In the rows, zero is written as 128.
Families of rows that turns and mirrors carry onto each other, the same ones carrying the whole set onto itself: the rest of each named row's family, in list order:
4 families of 8 rows:
k_662: [143 135 126 138 107 145 119 177 103 137 132 132]
k_732: [133 144 148 125 134 137 128 181 105 135 123 139]
k_288: [110 117 168  98 113 145 142 148 117  93 149 144]
k_254: [118 103 143 133  96 121 100 123  95 111 137 138]
k_110: [145 110 134 157 107 140 121 190 115  88 123 141]
k_858: [136 117 155 149 135 125 123 189 113  89 109 149]
k_457: [116 120 150 128  74 157 113 166 129 119 169 150]
k_83: [111 133 161 117  98 114  79 159 106 118 152 156]
k_807: [ 97 130 179 120 119 128 137 156 131  81 135 152]
k_998: [100 121 168 107 104 152 139 151 141 104 150 133]
k_303: [114 136 164 120 124 143 145 190 134 127 133 142]
k_219: [113 124 166 129 146 130 140 160 136 120 114 135]
k_41: [126 106 127 153  94 163 105 177 143 117 135 136]
k_536: [132 107 122 156  94 144 121 152 132 125 132 121]
k_255: [119 121 154 161 134 118 108 155 115 106  99 157]
k_166: [104 110 151 142  99 118  93 123 114 124 129 131]
k_423: [108 120 167 138 147 134 108 174 137 119 106 151]
k_30: [126 129 153 114 147 136 146 166 118 121 123 142]
k_861: [103 114 161 132 123 107  73 157 112 108 141 154]
k_404: [107 113 164 123 101 159 118 167 152  94 163 148]
k_322: [112 136 162 103  91 136 101 174 120 108 167 154]
k_546: [122 116 169 113  95 130 132 146 113  74 149 154]
k_442: [100 129 182 128 123 116  96 151 112 130 133 162]
k_946: [126 120 131 159  97 123 102 164 111 146 125 134]
k_960: [114 111 138 156  76 123 102 137 115  94 140 140]
k_554: [125 110 161 131  93 112 108 132  99  85 138 153]
k_832: [142 111 114 145 104 139 118 151 108 130 133 129]
k_163: [130 119 136 147  99 164 140 178 138  90 135 148]
k_155: [116 114 155 136 147 119 102 186 120 107 107 152]
k_989: [111 114 151 114  97 148 107 180 135  92 173 148]
k_79: [132 103 123 142  99 154 111 195 131  99 138 139]
k_689: [104 107 164 149 116 117  76 140 126 114 133 152]

The rest of the family of k_404: k_998, k_219, k_41, k_536, k_166, k_423, k_689
The rest of the family of k_110: k_662, k_732, k_858, k_83, k_322, k_546, k_554
The rest of the family of k_254: k_288, k_30, k_861, k_832, k_155, k_989, k_79

Families of rows that turns and mirrors carry onto each other, the same ones carrying the whole set onto itself: the rest of each named row's family, in list order:
7 families of 4 rows:
k_630: [122 121  96 113 145 138 102 107 142 123 136]
k_262: [134 145 117 120  96 125 101 128 137 135 124]
k_307: [121 126  98 123 159 129 115 104 116 111 152]
k_664: [147 124 141 138  90 129 143 126 134 111 115]
k_349: [164 118 138 114 127 140 115  86  96 110 160]
k_612: [139 110  97 147 135 137  92 112 115 123 158]
k_377: [139 119  92 118 149 122 121  90 113 111 158]
k_491: [157 109 149 134  98 128 148 131 138 119 131]
k_649: [146 106 161 132 105 139 150 125 127 105 151]
k_891: [164 126 157 123 108 140 151 126 124 107 151]
k_243: [139 128 103 128 131 143  82  95 120 119 139]
k_722: [142 102 142 129 124 130 127  92  96 118 174]
k_940: [161  95 131 117 145 153 122  92 118 105 148]
k_313: [121 115  91 116 150 129 109 127 131 118 146]
k_617: [125 151  97 145 122 129 117 127 129 106 129]
k_697: [154  79 124 120 141 140 125 101 125 111 161]
k_274: [160  92 136 111 116 122 148  89 118 116 144]
k_40: [136 143 124 122  99 130 117 147 126 110 114]
k_531: [151 102 123 115 129 129 115  78 118 111 173]
k_304: [125 152 122 119 109 125 131 141 147 125 139]
k_4: [160 135 152 107  90 122 134 119 113 126 144]
k_745: [145 112 163 109  94 129 140 105 117 109 137]
k_136: [118 145 116 151 117 132 121 136 143 113 132]
k_881: [132 115 155 114  96 120 140 130 103 128 136]
k_522: [143 133  85 128 133 130  93 120 127 112 150]
k_511: [160  88 131 106 139 126 143  99 111 117 151]
k_71: [130 124 110 132 107 126 106 150 122 133 120]
k_961: [114 142 128 128 114 127 133 151 134 112 137]

The rest of the family of k_313: k_649, k_697, k_961
The rest of the family of k_71: k_612, k_722, k_881
The rest of the family of k_377: k_664, k_617, k_274
The rest of the family of k_4: k_262, k_349, k_243
The rest of the family of k_531: k_40, k_745, k_522

Families of rows that turns and mirrors carry onto each other, the same ones carrying the whole set onto itself: the rest of each named row's family, in list order:
7 families of 4 rows:
k_124: [133  80 124  94 115 113 152 109  96 126 120 120 143 125 113 161 150]
k_926: [117 177 130  82 107 130 134 118 107 120 128 102 116 122 105 128 142]
k_359: [114  77 139 107 117 127 140  99 107 112 114 119 142 151 136 151 154]
k_48: [107 179 135 104 149  89 143 127 111 102 129 107 136 151 121 149 164]
k_672: [126 153 152  85 125 123 148 130 115 133 118  76 139 108 114 125 164]
k_305: [101 177 141 103 127  97 152 142 139 109 128 101 137 147 121 140 149]
k_608: [113 178 136 113 103 126 137 120 103 126 104  95 151 124 112 136 157]
k_27: [125  91 146 112 132 102 173 110 111 101 112 123 109 139 132 122 137]
k_798: [102 179 118  92 131 107 139 141 130 107 128 112 123 124 113 142 159]
k_411: [107  89 122 111 106 120 141 109  98 116 100 143 152 130 122 149 133]
k_329: [101  98 134  96 138  95 168 104 120  92 108 146 121 138 104 149 144]
k_494: [121 170 140 108 133 106 126 150 113 102 121 116 113 138 121 115 158]
k_874: [106 172 128  95 150  98 135 133 107 115 136  99 132 147 126 126 173]
k_51: [124 160 151  96 115 120 158 133  85 120 141  83 144 123 111 130 159]
k_865: [100 167 132 104 154  97 130 128 136 111 103  99 127 136 126 140 166]
k_159: [ 98  94 144 108 127 119 130 104  94 118 107 123 160 144 111 170 143]
k_594: [112  96 120  99 110 126 147 109 120 128 127 150 135 150 114 161 143]
k_969: [120  95 122  85 119 103 152  96 100  89 106 141 135 119 116 123 132]
k_182: [116 169 115  84 107 108 146 134 101 121 128  92 143 112 111 126 167]
k_477: [123  94 153 115 141  97 150 107 102  97 125 128 126 143 107 126 119]
k_77: [112 171 143  92 129 131 151 120 119 115 127  77 144 111 120 132 157]
k_930: [115 163 144  78 116 100 130 134  92 128 119  82 139 113 129 129 153]
k_154: [101  89 141 102 111 107 164 115 108 128 102 130 165 145 127 151 136]
k_951: [116 173 116 100 123 105 133 139 123 108 121 127 155 131 128 120 171]
k_60: [110  93 148 104 115 126 150 102 105 123  90 124 146 147 139 162 157]
k_795: [102  93 144 111 145 112 161  97  99 103 114 136 132 139 119 128 119]
k_352: [115  88 148  95 123  92 141 108 109  96 121 124 109 139 127 146 120]
k_757: [110  89 130 107 108 111 150 112 110  96 115 144 110 144 116 131 129]

The rest of the family of k_594: k_926, k_969, k_951
The rest of the family of k_154: k_305, k_930, k_352
The rest of the family of k_795: k_359, k_874, k_77
The rest of the family of k_494: k_124, k_608, k_329
The rest of the family of k_51: k_27, k_865, k_159
The rest of the family of k_757: k_798, k_411, k_182

